In the rows, 128 means zero.
Which row each row swaps with, under one turn or mirror
K293: [163 163 120 140 119 103 164 115 123 166 124 112 127 139 108 163 120 119
  87 120 147 137 165 141 112 120 139 129 141 133 103]
K211: [116 130 140 115 122 124 123 105 137 143 132  90 145 162  88 100 127 128
  85 123 141 152 131 134 130  93 112 114 147 121 110]
K193: [165 154 130 156 120 101 171 120 132 155 126 123 121 126 105 167 122 123
 102 123 144 142 167 145 123 134 139 128 141 134  93]
K685: [ 98 169 116 131  96 134 145  93 113 138 136 113 119 110 118 125 102 125
 119 137 154 134 123 125  91 137 114 125 142 134 100]
K81: [111 117 137 139 127 125 132 145 139 142 123 105 152 155 104 138 142  88
 108 113 166 168 147 142 125 118 128 129 151 130 137]
K337: [ 95 151 116 118 109 136 142 111 104 161 144  96 127 145 107 135 117 102
 112 125 163 157 136 130  94 141 120 127 162 130 109]
K634: [135 136 135 167  97 110 148 139 135 139  88 102 139 135 130 137 138 100
 122 136 160 146 144 144  95 109 147 134 130 119 125]
K425: [118 141 138 140 102 139 139  87 124 128 142  99 112 127  96 122 130 140
 106 112 145 165 139 143 133 107 105 105 171 110  68]
K217: [170 147 131 152 127  97 166 123 137 152 117 116 130 134 105 167 132 118
  98 122 147 146 170 147 126 125 138 127 138 130  96]
K320: [ 94 172 113 134 104 135 143  96  99 145 144 107 123 130 112 140 105 115
 111 126 159 144 131 128  95 137 112 134 154 134 100]
K107: [101 141 143 116 114 138 128  92 142 133 136  98 137 140  90  98 115 142
  90 127 146 157 124 133 133 105 101 112 154 122 105]
K69: [156 125 134 154  89 116 143 118 147 119 114  92 126 118 103 134 139 127
 111 111 127 157 146 144 130  95 131  94 160 124  78]
K645: [ 97 132 141 159 112 145 139 122 103 123 123 105 123 114 115 119 134 127
 146 132 160 152 121 140 106 114 105 136 124 111 105]
K776: [119 139 146 133 100 140 140  86 123 132 145  93 111 126 100 122 128 147
 111 113 144 162 145 138 131 106 100 117 161 112  68]
K481: [105 129 144 167  98 133 145 137 112 125 115  99 126 115 124 117 141 127
 146 127 154 153 118 143 104 103 117 133 132 111 107]
K629: [104 125 146 116 121 133 123 106 147 136 134  99 147 155  85  99 124 125
  89 126 148 156 131 139 133 106 106 113 149 122 123]
K297: [116 110 145 137 133 118 132 139 151 139 121 112 156 156  98 132 137  99
 103 122 162 161 152 147 130 115 130 122 141 126 140]
K583: [100 140 133 131  98 135 135  83 165 111 123 133 126 119 104 140 104 116
 103 129 165 143 150 140 122 139 130 109 171 139 111]
K668: [141 174 125 157  96 117 160 102 139 127 113 120 123  91 115 141 109 137
 112 141 134 121 131 130 107 121 125 115 128 145  96]
K197: [106 137 141 120 116 131 120  94 139 136 138  90 134 146  90  97 118 137
  90 128 140 150 124 131 131 101 100 109 151 125 102]
K897: [ 84 125 124 138 117 144 132 129 115 130 132 116 134 132 116 148 136  90
 132 119 172 169 145 135 110 133 120 127 150 126 118]
K276: [ 89 135 150 122 123 137 126  89 164 123 134 126 138 120  92 111 109 128
  93 130 159 151 138 136 131 124 107 113 149 133 118]
K676: [137 152 132 163 119 127 162 110 117 123 136 134 115  89 108 162 123 137
 131 127 157 142 146 135 130 133 122 134 136 135  84]
K118: [134 139 127 168 100 106 153 142 137 135  88 104 137 133 121 138 135  96
 123 133 169 143 139 144  94 112 152 124 138 127 124]
K793: [155 152 130 128 117 102 154 120 120 181 131  96 131 163  96 143 123 116
  85 127 146 143 156 141 113 121 139 122 150 130 102]
K585: [129 152 131 166 120 125 163 108 121 122 139 132 118  85 119 164 119 138
 128 127 147 144 149 138 117 134 118 127 132 137  87]
K816: [164 144 128 160  90 107 151 120 148 119 101 107 139  99 112 131 126 133
 106 129 129 135 144 140 129 106 139  96 141 139  94]
K822: [140 169 120 150  94 119 155  98 142 125 110 115 133  89 115 136 109 136
 115 140 141 119 131 127 106 121 132 125 129 142  91]
K916: [164 140 132 155  90 115 147 121 161 125 114  97 141 118 100 138 134 122
  96 114 133 148 152 143 131 100 143  94 156 131  84]
K686: [159 151 139 138 112 106 144 110 145 155 119  91 140 153  91 110 126 140
  72 131 132 142 138 144 127  94 126 116 143 123  99]
K709: [ 86 164 119 132  94 139 138  93 114 133 139 110 123 117 112 117 110 125
 115 134 160 140 118 120  99 129 109 127 145 130 102]
K804: [138 139 164 150 135 108 159  97 146 148 115 136 129 129 103 123 119 141
 106 147 168 137 154 157 118 117 122 150 124 116 123]
K38: [128 124 160 145 143 109 143 123 164 131 108 133 142 139  98 136 122 117
  97 138 163 146 158 149 133 123 132 131 125 132 139]
K177: [123 119 139 149 133 117 146 151 146 141 114 112 149 144 110 148 143  90
 113 118 164 162 157 142 123 118 138 127 139 127 138]
K492: [105 137 144 161 111 141 150 122 106 112 131 117 127  92 121 129 131 139
 148 127 150 153 131 140 124 124 107 131 133 121  95]
K490: [129 116 142 150 132 108 139 144 146 141 107 120 152 145 109 151 136  95
 112 126 168 159 159 146 125 119 138 126 137 130 136]

Swapped with K634: K425
Swapped with K709: K217
Swapped with K337: K793
Swapped with K297: K629
Swapped with K481: K69
Swapped with K897: K686

Which row each row swaps with, under one turn or mirror
K691: [130 144 150 109 152 126 137  75 115  99 111  92 111 144  93 144 138 153
 117  82 121 129 138 116 139 157 117 133 122 126 150 107 134 158 136  91
 139 164 177 116 117 127 122 117 109]
K850: [126 148 147 101 165 112 162  57 119 113  87 116 118 173 128 142 142 173
 105  91  89 110 138 120 108 153 120 137 120 121 157 110 114 159 135  94
 151 143 169 114 135 118 128 119  99]
K588: [108 147 170 109 147 114 153  74 121 102  97 132 120 159  94 145 144 180
 105 113 103 130 132 122 131 145 115 139 167 130 145  96 122 156 124  88
 136 149 158 128 133 130 129 124 107]
K923: [119 156 143 106 135 127 159  80 122 128 114  94 124 143 130 150 141 144
 119  97  83 121 175 122 129 154 146 134 149 108 150  99 130 162 123  97
 135 159 144 117 125 127 128 139 112]
K453: [138 159 154 122 111 137 134 127 121 126 101 113 121 173 171 141 120 169
 139 108  81 138 142 126 134 136  78 129 111 161 106  43 157 195 145  75
 144 170 150 121 123 157  93 143 135]
K147: [128 149 154 108 133 135 155 107 117 136 105 126 118 151 172 144 133 193
 125  97  82 156 136 124 132 143  73 127  64 138 123  54 149 168 116  75
 141 163 123 117 120 147  96 140 126]
K604: [125 156 146 120 117 136 135 120 125 104  92 130 107 157 206 152 130 182
 130 106  90 130 137 126 122 142 110 135 113 148 121  48 151 180 108  80
 139 168 121 123 133 147  84 132 120]
K51: [128 158 143 106 160 121 142  64 122 124  82 110 129 177 138 136 138 144
 105  83  96 117 143 125 130 160 112 125 125 120 151 110 110 163 145  92
 153 151 177 103 129 119 121 121 106]
K698: [120 152 156 120 109 128 152 120 123 127  94 104 112 159 132 153 125 175
 137 122  60 129 141 128 125 130  57 141 114 161 114  44 174 189 125  79
 133 162 160 135 135 150  95 141 129]
K371: [115 169 155 117 116 125 155 110 122  89 113  92 129 162 158 151 125 145
 125 136 111 129 138 120 138 142  78 145 149 153 110  57 148 196 116  82
 128 170 173 119 118 147  93 139 120]
K37: [138 150 159 118 113 129 154 123 118 114 105 119 109 169 163 147 124 200
 143 116  73 131 138 120 112 128  86 142 106 163 107  40 163 192 135  76
 140 163 141 133 129 158  99 142 128]
K716: [115 148 149 105 159 117 167  55 119 112 101 110 111 163 143 134 140 159
 101  78 100 122 144 126 124 155 106 135  96 122 160 113 120 150 114  93
 152 154 176 115 127 114 131 119  99]
K39: [118 147 153 104 161 112 145  57 119 117  84 106 115 149 140 136 140 158
 102  89  94 106 143 120 117 153 119 134 103 118 159 109 122 154 126  94
 145 149 181 111 135 114 123 119 103]
K553: [137 142 146 106 161 114 113  71 122 107 111 121 103 185 132 145 142 166
 104  93  79 130 149 129 133 155 109 130 133 129 148 108 107 157 110  87
 169 147 178 136 110 131 114 118 112]
K932: [110 150 145 105 153 113 159  63 123 125  77 101 121 162 102 147 141 152
 105 100  75 111 142 127 121 152  87 136 128 124 157 106 131 160 125  94
 142 145 184 118 142 116 120 121 103]
K719: [116 148 151 109 152 123 173  67 115 101  79 109 121 175 124 133 139 167
 109  91 106 121 144 123 119 154 124 137 132 128 152 104 129 167 121  89
 144 162 213 113 139 116 120 131 105]
K159: [115 148 177 119 113 125 147 116 120 102 109 134 113 155 115 149 131 197
 128 130  94 144 131 122 133 129  92 143 157 157 113  51 154 178 124  77
 131 163 141 140 129 155 111 138 126]
K363: [145 143 153 117 126 126 107 115 122 108 124 122  96 182 157 150 129 185
 129 111  68 145 148 129 135 137  84 134 123 159 115  60 141 181 110  74
 162 161 160 151 104 159  95 135 132]
K225: [109 169 149 108 142 117 159  76 122  88 102  91 133 164 140 149 134 131
 106 123 119 119 138 120 136 156  95 142 156 132 135  93 123 179 117  91
 133 160 188 109 122 126 107 127 105]
K88: [129 148 164 120 110 129 137 122 119 119 103 109 105 144 174 141 122 184
 138 115  79 127 143 121 121 130  85 140  88 160 112  40 170 187 127  76
 134 170 153 129 128 153  95 141 132]
K251: [125 150 161 123 108 138 166 122 114 102  96 112 113 171 153 137 123 190
 140 113  92 139 143 123 123 132  95 142 118 164 112  44 170 195 121  75
 136 179 189 130 134 148  96 151 130]
K458: [125 157 150 116 103 138 153 120 122 128 127  95 118 140 151 154 130 160
 141 114  73 133 175 123 132 140 125 138 140 135 121  58 161 182 123  85
 128 170 128 128 121 151 112 153 130]
K782: [129 159 157 118 106 135 141 113 117 123  95 120 110 186 160 138 123 183
 130  91  54 157 136 124 128 135 117 143 118 146 115  44 178 189 116  76
 119 155 142 137 138 145  99 146 126]
K527: [118 147 143 112 145 125 142  68 116  85  86 106 121 201 123 134 134 166
 115  78  64 100 137 128 123 150  90 126 113 126 144  94 108 152 108  91
 143 161 123 108 144 126 111 128 115]
K101: [117 149 146 103 158 120 154  56 119 106  96 115 120 148 113 140 143 160
 111  94  99 116 145 120 117 157 118 134 102 120 152 108 102 150 121  93
 153 150 164 122 134 114 129 121 105]
K993: [129 151 157 120 107 137 146 120 118 109 115 118 111 142 148 146 125 185
 147 119  84 137 145 121 121 133  84 139  86 162 104  39 151 182 121  75
 143 170 137 141 127 153 101 144 135]
K703: [122 147 147  99 164 125 160  68 118 134  94 124 124 154 152 141 143 176
 103  81  92 143 137 123 130 158  93 123  72 113 153  96 120 148 116  85
 148 150 138 106 123 124 112 127 107]
K949: [139 146 159 120 114 138 131 123 115 101 124  94 103 140 118 149 125 173
 144 101 110 144 138 116 142 139  92 138 111 157 115  55 169 183 136  78
 132 180 156 129 112 155 102 134 132]
K205: [126 150 161 121 109 132 159 117 117 113 119 113 102 159 177 140 121 185
 136 103  86 141 143 126 129 132  73 140  83 162 113  45 166 182 114  76
 143 173 150 134 119 151 103 141 128]
K349: [117 155 139 108 153 123 141  73 126 101  78 128 114 159 182 147 143 163
 104  87 101 115 136 126 119 159 134 131 124 118 156  97 116 156 108  93
 145 154 141 109 138 118 105 115  99]
K333: [124 148 149 122 117 134 139 103 115  86  97 108 116 199 142 137 123 180
 135  92  54 112 136 128 125 135  71 128 104 150 117  54 136 171 108  81
 138 173 107 118 140 148  95 141 131]
K64: [121 158 147 104 146 122 148  62 118 121  81 117 118 189 134 134 137 162
 102  71  66 141 137 124 124 154 144 139 130 113 153  99 140 164 116  90
 126 140 163 121 143 115 120 128 103]

Swapped with K363: K553
Swapped with K101: K993
Swapped with K782: K64
Swapped with K453: K51
Swapped with K949: K691
Swapped with K371: K225

